In the data rows, the value 128 means zero.
Here are some rows, each followed by its group. Groups can overlap.
[148 118 174 188 175  34  71 155 114 146 223 110 172 131 136 120  95 147
  74 111 134 126 201 161  84 159 141 152  95 178  99 139  82 144 152  89
  91 109  58 103 133 105 102 158 164 129 176  73] Hb
[202 147 186 198 170 143 119 135 117  83 165  69 186 103 118 113 150 122
  73  99 151 158 182  98 109 191 136 115 109 148 101 162 136 136  74  91
  79  64 120 140 190  92 114 141 111 133 208  91] Jc
[153 115 174 145 113 143 149  38 114 117 134 154 107 138 176 119 141 102
 140 140 191  84  91 111 137 103 135  66  93 123  92 129 172 113 166 136
 186 171 133  75 153 143 164 109 122  70 128  79] OX
[106  75  73 125  92 115 132 161 102  93 108 146 119 105  91 155 161 136
  93  94 116 162 134 115 145 143  96 158 119  87 123 141 181  66 145 172
 125  83 133 170  92 143  95 148 178 155 102  89] CK
[115  98 106 119  83 170 171 158 113 112  82 153  89  96  94  69 115 100
 137 106  90 115 128 102 159 100 138 118 134  97 133 137 121  99 104 113
 156 108 174 143 180 102 144 138 120 162 111 142] Pu
[113  95  85  85 104 176 160 124  97 137  94 172 111 158  84 106 113  88
 158 100 113 178 147 156 156 102 112 148 127 107 126 109 153 112 108 106
 125 125 184 148 130 134 127 161 132 103  94 129] Uw
[129  88 179 199 125 111 163 131  76 119 131 121 168 137 122 179 137  87
 101  77 152 173 161 132 138 143 134 106  95 102  78  50 150 126 116 124
  63 127 139 172 118 128  99 132 159  95 159  92] Hb
[109 171 109  82 155 112  85  97 173 168 159 129 125 174 149 138  84 144
 161 173 122 115 138 178  95 100 130 150 124 178 155 127  83 170 161 105
 152 167 138  87  84 143 149 123 109 103 105 158] Wk
[146 108 131 121 118 170 149 118 103 155  94 144 127 159 116 111 109 102
 148 106 126 166 160 159 141 111 121 143 119 112 115  91 127 138  93 101
 121 140 171 134 148 130 125 134 121  95 112 155] Uw
[ 81 122  98 115  51 122 166 173 145  88  71 136  54  56 115 183 126 117
 121 103  64  59  47  68 172 101 127 121 165  70 152  76 131  83 157 168
 164 154 157 158  87 133 136  82 116 177  69 161] Pu
[177 144 144 150 146 160 141 148 134 105 110  91 145  96 133 126 161 145
 109 123 132 128 115 101 138 168 127 128 149 123 128 162 136 125  75 139
 115  99 114 146 168 115 124  98 109 154 162 145] Jc
[113 122 131 127 126  87 115  59 127 123 162 129 124 144 180 154 160 131
 139 161 184 109  91 116 106 127 104  86 118 131 131 139 180 126 194 166
 153 152 102  96  76 154 148 119 135  96 121  83] OX
[133 102 142 143 116 119 138  72 109 114 145 161 123 136 168 111 150 122
 138 142 171 100 103 114 134 113 121  70 110 120 101 158 171 107 173 153
 168 148 127 102 128 132 155 124 148 110 131  80] OX
[107 165 123  87 169 108  85 117 167 175 161 117 142 178 135 120  85 149
 172 175 116 137 158 189  75 111 122 155 134 191 166 125  82 182 134  94
 115 136 107  98  82 130 139 149 106 121 115 171] Wk
[129 158  92  66 155 101  63 100 174 175 185 151 119 171 163  92 104 159
 165 183 128 111 135 181  90  99 121 159 130 184 160 173  99 153 181 108
 177 157  94  64  98 136 148 144 122 116  97 133] Wk
[104 134 104  73 164 106  75 144 169 207 160 157 126 205 150  71  98 155
 177 180 121 127 171 210 103  94 133 156 130 163 150 159  64 180 156 112
 147 165  82  84 118 115 147 157 136 125 113 159] Wk
[138 213 141 129 170 143 119 109 197  93 129  85 133  72 108 131 128 170
 122 166 134  90  96  78  99 181 156 112 158 177 159 194  88 156  99 139
 126  96 138 137 144 131 158  90  71 161 174 143] Za
[134 194 130 135 157 158 148 113 185  71 114  90 118  75 103 107 144 158
 138 165 140  88  85  54 111 170 165  87 174 162 161 210 117 150 107 137
 135  84 139 149 173 129 175 109  73 162 180 131] Za
[159 106 149 184 167  71 121 147  88 151 166 131 169 129 127 132 126 137
  66 102 155 133 177 149 121 178 147 130  95 133  74 131 113 150 128 125
  94 128  92 151 142 114  74 130 192 128 172  81] Hb
[ 93 106 110 124  77 139 157 175 119 108  67 136  91 102 116 137 133 117
 135 110  87  87  81  89 168 104 127 131 157  71 137  92 143  98 129 156
 148 149 136 155 118 128 124 109 128 168  93 158] Pu
[123 130  64 131 135 131 144 165 114  72 100 109 150  88  83 163 179 172
  80 101 113 168 123 100 153 200 117 155 149  95 124 157 157  89  92 175
  90  68 132 203 116 133  87 131 157 172 140 109] CK
[135  95 122 130  54 159 143 162 117  81  87 137  73  77 141 114 143  91
 110  98  80  78  92  82 192  90 116 124 137  66 130 108 155  57 114 152
 179 128 152 119 162 109 142 109 113 163  81 152] Pu
[113 187 123 109 160 151 147  89 169 134 108 132 107 112 123  84 126 163
 182 184 150  87  90 104 107 145 183  79 161 171 138 184  91 170 125 137
 153 143 130 125 173 132 180 104 100 145 161 144] Za
[107 117 145 146 110 112 150  96 115 115 130 154 107 118 163 126 148 124
 143 150 166  87  83  91 131 106 150  63 122 117 118 138 155 124 160 165
 155 143 118 113 137 130 155 115 128 116 139  95] OX
[134  68 101 125  88 181 154 174  93  99  78 156 117 103 100 103 155 113
 109  77  98 158 133 126 185 127 109 146 127  68 111 121 165  73  86 148
 138  99 152 161 166 113 102 146 142 155 103 126] Pu
[ 88 133  75 108  78 167 162 151 124  86  59 127  93  83  68 171 119 111
 120  98  70 123  93 104 157 125 128 161 145  82 147  97 137 100 106 147
 131 119 202 181  96 150 118 112 124 150  89 153] Pu
[148 146 157 146 144 135 105 126 148  96 149  79 165 128 121 130 141 127
 113 131 130 159 153 122 106 147 101 133 127 155 157 136 143 122 100 123
  88  77 124 119 134 127 134 141  98 124 160 134] Jc
[141 130  73 129 156 119 109 176 118 110 126 133 141 110 115 139 169 185
  85 117 118 164 135 130 159 197 120 163 141 105 112 183 144 112 121 176
 124 100 103 163 132 124  87 118 165 164 137 107] CK
[157 138 196 180 162 142 129 124 129 108 134  60 186 127 168 158 181 133
 114 126 160 165 125  89 124 176 118  99 148 126 127 121 161 145  73 141
  72  97  93 144 157 132 113 107 107 126 188 137] Jc
[120  77 135 122 124 113 137 100 112 173 142 166 117 181 176  90 164 131
 170 155 179 130 125 153 134 100 116  92 103 123 118 146 167 125 167 138
 150 158  82 101 137 128 140 147 158 109 124 101] OX
[116 169 131  93 162 118  93 110 170 167 153 132 110 171 131 118  85 141
 170 166 124 113 153 169 104 104 147 154 130 181 154 126  75 181 142  96
 136 160 125  95 113 122 147 119 107 114 119 177] Wk
[136  92 123 112 135 107 114 116 127 149 146 152 136 161 180  90 169 138
 151 166 166 119 114 128 134 106 101  90 132 124 139 161 164 114 164 160
 167 140  62  95 142 119 148 131 138 138 129 101] OX
[160 136 154 117 140 141 114 117 124 151 144 128 126 153 146 128  98 110
 126 127 122 121 145 160 140 111 135 140 118 135 101 102 106 142 121 107
 148 158 138 100 130 121 118 109 121  98 114 153] Uw
[177 147 183 156 150 150 125 107 124 110 136  90 158 120 142 132 130 122
 103 119 143 135 144 115 131 155 137 127 125 143 108 118 126 139  98 106
 131 117 138 121 148 122 114  98 105 104 165 126] Jc
[140 172 135  85 155 130  89 103 171 178 152 131 121 167 153 108  92 155
 169 172 126 116 140 178 117 108 146 157 125 171 141 141  86 173 136  98
 167 180 120  77 108 129 144 114 100 105 112 176] Wk
[117 159 152 144 133 142 169 122 146 101 112 108 116  96  87 130 103 113
 138 126 122 108 105  88  97 136 156 103 142 145 141 130 103 157 105 108
  97 118 157 158 154 128 159 117  96 142 153 138] Za
[110 166 123  71 160 110  70 126 178 198 157 135 118 179 149 127  68 149
 180 180 102 110 146 196  92  90 139 166 130 183 159 108  57 191 144  94
 150 179 103  81  89 134 148 120 109 119 105 189] Wk
[127 136  64 124 144 136 133 139 112  97 108 113 154 112 103 175 188 184
  91 113 137 184 112 117 151 203 113 156 152  98 113 167 181 108 122 192
 103  88 122 183  97 146  83 122 173 144 141  94] CK
[109 163 117 144 142 111 145 112 151  89 143 107 127  89  83 128 128 117
 117 143 150 103 120  99  87 153 145  92 142 160 148 186 116 132 135 121
  97  89 136 142 135 136 161 143 101 149 165  91] Za
[112  97 132 137 124  89 132  66 115 149 160 166 126 168 195  96 161 123
 162 170 197  95 105 124 107 100 132  57 103 133 116 168 170 122 197 155
 153 161  86  88 122 131 176 152 156 103 137  69] OX
[108 193 140 126 160 133 139  98 182 110 123 103 112  93 137 129 119 161
 157 185 145  76  80  86  99 153 175 106 171 160 158 171  87 178 131 144
 136 136 123 128 145 133 173  91  83 137 158 149] Za
[119 180 101  83 169 100  78 106 153 187 165 140 114 172 140 136  66 157
 151 166 130 100 137 194  96 114 152 167 123 168 120 132  77 175 173 110
 169 184 129  91  92 143 132 118 125  98 105 151] Wk
[144 109 114 104 112 179 162  93  94 142  98 163 114 174 125  99 125  94
 157 124 148 157 124 157 140  96 139 120 116 111 116 117 155 124 120 102
 154 143 164 119 141 139 136 144 119  80 109 125] Uw
[ 97  68 131 140 109  76 128 121 127 162 146 182 120 161 193  97 167 138
 152 161 170  89 114 128 133 105 123  73 116 105 124 147 158 113 191 173
 140 160  44 106 134 125 147 148 170 141 125  80] OX
[147 111 152 123 115 158 120 125 121 140 122 120 131 165 139 119 113  87
 142 120 121 165 146 153 135  84 115 139 117 125 141  83 124 130 101  90
 126 131 138 113 139 124 124 130 104  98 107 162] Uw
[147 119 126 121 110 169 142 132 116 134 114 130 122 131  95 125 102  90
 134 103 106 163 146 142 130 105 131 149 119 123 125 101 114 129  96  85
 119 124 181 141 134 119 118 147 108 105 110 140] Uw
[186 162 135 142 178 164 118 126 152 103 136  72 183 120  97 123 142 144
  92 110 136 183 178 131 113 193 122 162 125 162 124 176 125 142  69 106
  86  60 147 148 164 112 111 141 107 118 179 123] Jc
[ 89 131 163 156 140 119 179 113 140 130  98 120 125 124 128 101 154 127
 177 168 163 117  97  86 102 122 166  51 151 138 139 148 111 164 111 148
  99 123 108 152 158 128 167 136 117 155 175 137] Za
[ 96 169  98  72 163  95  88 113 181 192 163 138 135 185 137  95 100 163
 182 183 127 123 142 181  76 107 131 158 137 188 169 156  77 182 161 109
 142 169  90  89  86 149 153 151 118 125 112 155] Wk
[133 106 181 189 149  61 107 145 118 105 186  97 187 131 141 135 163 121
 101 115 158 135 151 113  83 152 106  92 117 151 129 136 132 121 130 128
  44  79  77 123 124 123 119 174 143 141 191  79] Hb
[120 100 100 119  74 156 138 205 116  74  91 107 118  76 120 154 160 131
  80  74  64 137 116  95 189 129  91 171 146  71 138 100 151  64 108 165
 121  94 152 160 123 108  87 113 136 181  85 160] Pu
[102  99  92 140 114 115 130 169  97 113 121 118 160 129 105 174 179 140
  90  96 118 183 129 123 144 165  92 165 127 105 123 116 169 100 117 155
  77  86 111 170  91 146  81 152 167 147 121  94] CK
[166 102 165 188 162  96 117 157  81 119 158 105 168 121 105 136 131 129
  71  80 142 155 187 126 120 176 128 128  84 138  83 128 122 139 106 107
  68  92 103 151 153  99  87 148 166 135 183  70] Hb
[114 141 123  92 141 106  92 124 150 181 154 137 118 173 135 102  78 135
 160 160 107 109 147 173  93  85 141 157 117 166 145 125  72 163 153 103
 141 165 114  74 104 126 148 137 120 123 101 154] Wk
[192 189 193 165 197 135  96 123 154 108 163  55 175 102 151 153 136 144
  75 136 146 129 152 125 111 193 135 141 140 168 116 144 111 159  92 120
 104 102 112 121 154 116 114  92  89 114 185 139] Jc
[ 95 201  94  63 183  97  74  86 174 190 171 130 121 179 143 132  84 181
 176 192 139 123 133 195  71 113 138 160 134 198 156 141  81 197 169 116
 150 172 121  95  49 158 153 133 103  99 111 149] Wk
[ 96 105 102 114  78 139 150 177 110 123  79 133  99 104  92 147 118  93
 121  94  84 129 115 112 164  95 112 153 136  76 132  78 121  94 111 136
 128 129 152 160 122 127 110 120 141 163  86 155] Pu
[ 95  83  59 128  94 105 138 190 115  88 119 138 124  87  99 166 183 156
  87 100 101 140 101 103 160 152 105 153 153  78 140 152 174  63 146 197
 111  81 114 166  89 132  96 139 180 185 106  89] CK
[109 107  83 104  73 180 160 167 117  90  71 143  90  90  80 115 120  92
 127  96  78 126 107 103 164 106 116 149 145  83 157 133 140  75 100 128
 136  99 169 151 137 121 131 136 122 158  88 152] Pu
[112 122  72 115 112 142 150 156 120  72  93 128 117  93  90 157 186 155
 110 113 113 163 107  95 145 174 109 133 156  92 149 160 191  77 117 188
 111  72 143 184 103 142 113 126 148 166 122 102] CK
[169 121 145 138 119 156 132 122 111 138 118 129 131 136 125 122 110 110
 121 105 126 136 157 142 141 127 138 138 113 125 105 100 128 136 106  93
 123 137 157 126 150 114 110 121 121 105 134 134] Uw
[108 109 139 133 132 112 131  99 135 134 145 138 136 145 166  94 168 125
 153 160 168 117 110 111 107 115 113  76 116 140 136 172 161 117 151 139
 128 118  85 103 133 134 167 150 136 125 144  96] OX
[ 93 161 150 154 151  84 127 131 150 131 135 113 136 105 115 148 117 143
 130 141 128 101 116  98  91 150 153 111 136 151 137 130  90 166 130 121
  96 123 112 146 121 128 147 116 120 150 160 119] Za
[105  90  90 109  71 157 153 182 113 103  89 157  93  98  84 115 111  97
 124  90  67 122 124 113 162  95 128 153 136  86 136 114 121  93 117 122
 137 120 172 148 157 111 126 133 136 170  87 151] Pu
[116 176 127 123 142 143 123 123 176 107 119  95 126 106 122 116 152 147
 153 168 135 119  97  88  99 146 138 106 167 146 169 163 118 139 102 145
 109  95 130 134 133 136 154 124  88 147 149 148] Za
[110 124  79 126 114 103 120 164 144  91 117 128 114  81 104 142 163 160
  99 120 106 105  99  92 141 155 133 140 154 108 140 155 133  91 141 172
 129 106 124 157 117 131 113 114 148 176 119 109] CK
[142 107 153 184 149  89 140 150  78 118 149 133 148  99 115 138 113 125
  79  91 139 111 156 118 130 162 156 125  90 126  83 125 112 127 139 113
  98 117 118 145 159 116  97 130 171 133 163  82] Hb
[104 162 146 137 151  88 133  92 165 124 150 117 127 110 136 120 133 134
 146 165 165  84  93  96  81 134 153  79 137 164 152 162 115 154 161 126
 119 124 118 114 129 132 173 133 109 125 163 104] Za
[113 179 117 125 150 118 136 113 165  96 135 106 122  85  81 128 116 143
 125 149 130  96 100  93  91 157 152 122 141 159 154 187 101 146 121 120
 124  85 146 143 146 124 158 136 103 152 160 117] Za
[187 155 187 179 152 136  98 120 140  75 165  49 179  95 146 169 157 117
  68 111 138 163 156 106 118 173  84 140 123 158 139 115 163 105  94 115
  88  66 137 125 124 130 102 113  90 112 169 109] Jc
[ 95 107  67 132  93 121 157 180 122  63  85 121 120  58  96 168 183 156
  98 109  98 140  85  62 153 172 111 123 163  84 149 172 170  73 130 196
 101  64 119 186 113 141 113 130 150 202 129 100] CK
[147 113 137 112  75 162 131 184 132 107  96 128  89  95 135 105 119 103
 111 105  74  96 123 115 179 102 119 161 149  96 129 112 122  88 109 122
 171 137 137 117 168  98 123 107 110 169  92 178] Pu
[111  83 128 129 127  93 134 103 115 153 145 172 125 159 163  93 164 128
 159 157 180 115 119 127 130 109 115  76 109 123 124 156 165 121 179 154
 139 141  76  99 132 127 145 154 152 120 135  86] OX
[128  93 152 147 117 142 151 109  97 148 109 151 134 149 155 133 152 118
 145 131 155 144 119 114 152 116 138 101 128 105 113  94 156 141 120 152
 140 159 108 123 143 127 127 109 145 121 130 127] OX
[102 162 131 152 160  96 137 146 152 116 133 111 142  82  94 118 148 162
 111 149 138  93 112  91  99 176 167  98 152 161 120 184  93 156 125 128
 101 101 107 156 169 119 144 126 121 174 186 107] Za
[141 155 118  89 160 122  83 142 164 174 149 135 125 170 138  99  81 153
 158 154 105 124 159 196 113 107 133 167 121 163 131 131  69 165 131 100
 151 167 114  91 139 108 146 133 122 132 111 179] Wk
[149 123 141 126 121 151 117 129 121 132 124 130 126 134 143 122 109 124
 123 112 115 132 138 137 150 113 112 157 127 125 122  94 118 113 110 103
 153 133 146 115 129 126 116 120 110 111 104 148] Uw
[180 165 166 152 157 159 120 106 143  99 144  79 142  96 122 152 122 126
  89 114 142 122 129 109 117 170 127 138 120 156 119 144 123 138 108 109
 123  94 159 131 149 130 124 106 103  93 167 119] Jc
[104  98 121 141  79 124 151 192 113 102  82 144 103  79 117 157 143 120
 115  93  84 111 102  89 167 123 124 140 143  71 138  81 134  84 111 164
 122 127 131 164 122 123 112 109 143 180  99 143] Pu
[160 111 151 135 115 169 147 133 103 148 101 132 132 141 117 122 118  98
 126 102 123 151 151 148 147 119 137 132 112 110 105  81 129 131 101  99
 136 141 161 134 146 111 117 117 130 106 123 148] Uw
[148 117 133 126 119 143 110 159 115 126 124 110 146 142 145 166 146 131
 104 106  99 151 138 154 159 138 103 175 141 107 125  91 142 114 105 147
 115 134 121 141 109 128  83 111 133 134 104 159] Uw
[129 117 149 135 108 153 164 119 104 142 105 150 107 136 101 105  88  78
 143 113 123 121 136 124 128  96 159 116 114 121 109  97 104 139 113  84
 133 144 175 136 146 116 142 143 108 111 122 134] Uw
[ 94  79  52 121 126 123 141 163 109 116 103 149 144 128 111 129 193 167
 116 118 134 180 118 119 143 168 114 126 136  84 133 175 172  91 127 190
 102  89 115 178 128 129 101 155 173 174 125  97] CK
[145 105 155 117 102 168 148 117 114 145 106 145 119 151 128 110  92  87
 153 120 120 123 138 145 145  87 129 124 115 116 124  89 118 131 105  87
 133 159 157 116 146 123 132 130 111 112 113 165] Uw
[147 122 134 126 126 101 109  79 124 135 161 151 106 133 171 135 129 127
 125 140 157  86  99 129 133 111 117 113 104 136 116 125 153 108 188 136
 169 169 121  75 102 142 141 108 133  91 109 104] OX
[165 176 143 153 186 127 107 107 135 111 145  82 173 120 135 178 159 160
  93 137 156 161 124 119 115 205 125 133 139 153 117 146 136 160 105 140
 104 109 115 151 123 139 100 105 124 115 174 114] Jc
[141 117 172 135 117 149 153 123 118 146 109 129 136 151 152 112 128  96
 152 128 135 143 139 132 146 103 131 110 129 116 129  87 138 145  93 124
 120 147 130 131 154 119 138 127 112 108 131 161] Uw
[152 115 130 179 163  90 117 139  96 120 163 115 178 119 123 127 155 147
  76 112 150 167 166 123 108 186 129 129 107 130 105 157 136 126 128 134
  87  94  94 153 140 115  98 139 163 138 181  65] Hb
[161 182 165 166 171 122 100 143 152 105 141  65 181  98 129 176 141 154
  87 126 118 147 148 110 109 186 126 151 151 147 125 123 100 160  84 135
  75  99 119 156 122 131  97 100 112 136 172 154] Jc
[ 56  73 135 126  97  65 135 126 111 181 137 166 116 189 164 124 139 114
 180 157 156 114 104 132 109  71 123  80 116 118 138 107 139 139 178 160
 110 171  76 119  89 150 140 151 170 132 116 116] OX
Which 5 groups are nearest to each row below, nearest first, going by the distance to the group's nearest row?
[106 180 164 155 154  87 115 108 163 130 151 100 132  98 139 154 122 147
 128 156 139  73  99  90  95 145 163  97 153 161 141 128  94 165 152 137
 119 140 106 123 114 126 146  96 101 137 157 130]: Za OX Jc Wk Uw
[106 111  85 121  93 175 169 164 102 116  57 156  90 106  85 123 120 115
 131 114  91 126 110 114 165 118 143 127 146  89 125 109 122 114  96 134
 133 133 172 169 154 126 115 125 133 160 104 157]: Pu Uw CK Za OX
[153  94 173 199 146  82 112 151  97 122 168 118 160 116 146 138 140 124
  72  92 143 134 169 114 124 163 123 119 100 123  82 115 146 116 129 134
  91 108  95 139 136 106  92 134 167 134 170  87]: Hb Jc Uw CK OX
Group Uw spreads out most along one direction. Which 3 other groups' directions of most spread are closest to that one, closest first?
Hb Pu Jc
Which 3 other groups have their centres nearest to the centre of group Pu, nearest first?
Uw CK Za
Group Jc spreads out most along one direction. Which 3 other groups' directions of most spread are closest to that one, closest first?
Pu Wk Uw
Which 5 groups are nearest to each row below, nearest first, going by the average distance to the group's rows?
[ 89  87  47 115 102 124 120 188 113 111  96 144 140 118 104 136 189 161
 101 106 108 176 130 118 157 150  86 155 142  89 133 155 171  77 129 192
 103  72 111 183 106 122 102 165 177 186 103 106]: CK Pu Uw Hb OX
[171 135 163 153 155 130 104 126 124 138 144  94 170 140 161 160 153 137
 101 119 145 162 151 137 133 165 109 145 122 136 100  99 138 130 105 137
 107 115 109 126 116 136  98 105 131  97 149 116]: Jc Hb Uw OX CK
Group Za spreads out most along one direction. Which 3 other groups' directions of most spread are closest to that one, closest first?
OX Hb Wk
Which 5 groups are nearest to each row below, nearest first, going by the distance to the centre of the group?
[120 107 134 137 124  96 146  76 126 133 143 152 113 135 167 105 155 129
 144 158 187  94  90 104 133 121 134  53 115 135 115 171 168 119 177 148
 161 147 107  93 137 147 164 127 139 115 137  88]: OX Za Uw Hb Jc
Group Pu spreads out most along one direction. Which 3 other groups' directions of most spread are closest to that one, closest first?
Jc CK Wk
Which 4 groups are nearest to each row below, nearest first, going by the average distance to the group's rows?
[104 200  95  71 188 105  80  96 176 191 154 141 116 175 142 138  74 184
 170 182 137 107 119 178  89 122 156 155 132 188 137 129  61 204 176 118
 168 195 123  87  77 146 144 108 106  91 104 172]: Wk Za Uw OX
[150 125 114  96  96 202 142 158 137 122  72 122 118 134 149 149 158 139
 136 122  95 168 119 122 190 131 103 149 166  86 142  90 155 111  66 155
 146 135 154 159 137 131 103 101 110 139 104 197]: Pu Uw CK Jc
[163 145 139 143 162 121 102 123 134 106 161  87 166 136 133 152 158 147
  96 122 148 164 146 131 118 166  97 149 128 147 131 150 150 129 117 137
  98  84 113 131 126 139 105 133 128 121 162 114]: Jc Hb CK Uw
Which 3 other groups have their centres nearest to the centre of group Jc, nearest first?
Hb Za Uw
Which 3 other groups have their centres nearest to the centre of group OX, nearest first?
Uw Za Hb
Which 4 groups are nearest to each row below, nearest first, going by the distance to the centre of the group?
[108 176 122 126 164 126 116 141 196 110 145  84 144 101 144 111 177 188
 149 188 144  92  91  88 113 167 140  97 184 167 173 208 114 151 121 167
 132  84  82 129 156 116 166 130  88 192 173 140]: Za Jc OX CK
[113  85 151 134 114  94 128  91 125 145 161 163 121 154 172  95 145 113
 159 161 174  93 113 119 116  85 122  56 107 130 132 150 160 113 186 145
 163 157  85  75 137 135 170 147 149 105 129  84]: OX Uw Za Wk
[145 144 112  80 162 121  78 117 145 175 165 159 100 162 154  87  73 153
 148 159 122  96 156 188 119 107 149 158 119 166 130 154  80 152 170  96
 197 179 108  71 127 111 138 126 123 116 107 143]: Wk Uw OX Za
[123  97 154 137 111 119 162  82 112 134 127 162 117 144 182 123 146 118
 164 157 173 102  87 115 139  89 123  56 106 109 105 119 167 119 170 152
 168 169 102  93 136 129 154 118 138 102 121  99]: OX Uw Za Pu
[ 37 115  90 107 130  90 176 106 135 181  94 164 122 170 122 152 160 156
 197 172 167 144  83 127 117 115 148  80 152 120 141 114 134 177 160 184
 100 173 103 177  81 170 150 141 171 123 128 128]: OX Za Uw Wk
Which 4 groups are nearest to each row below, nearest first, going by the distance to the group's nearest row?
[ 96  92 119 121 131  92 118 129 130 150 150 148 140 157 178  84 180 147
 171 171 160 133 115 123 112 108 112  88 142 129 161 171 150 127 151 162
 129 130  49 106 134 125 155 158 150 157 141 117]: OX Za Uw CK
Group Wk spreads out most along one direction. Which 3 other groups' directions of most spread are closest to that one, closest first?
Pu Jc Hb
Group Hb spreads out most along one direction. Which 3 other groups' directions of most spread are closest to that one, closest first?
Uw OX Wk
Which 3 other groups have their centres nearest to the centre of group Za, nearest first?
Jc OX Uw
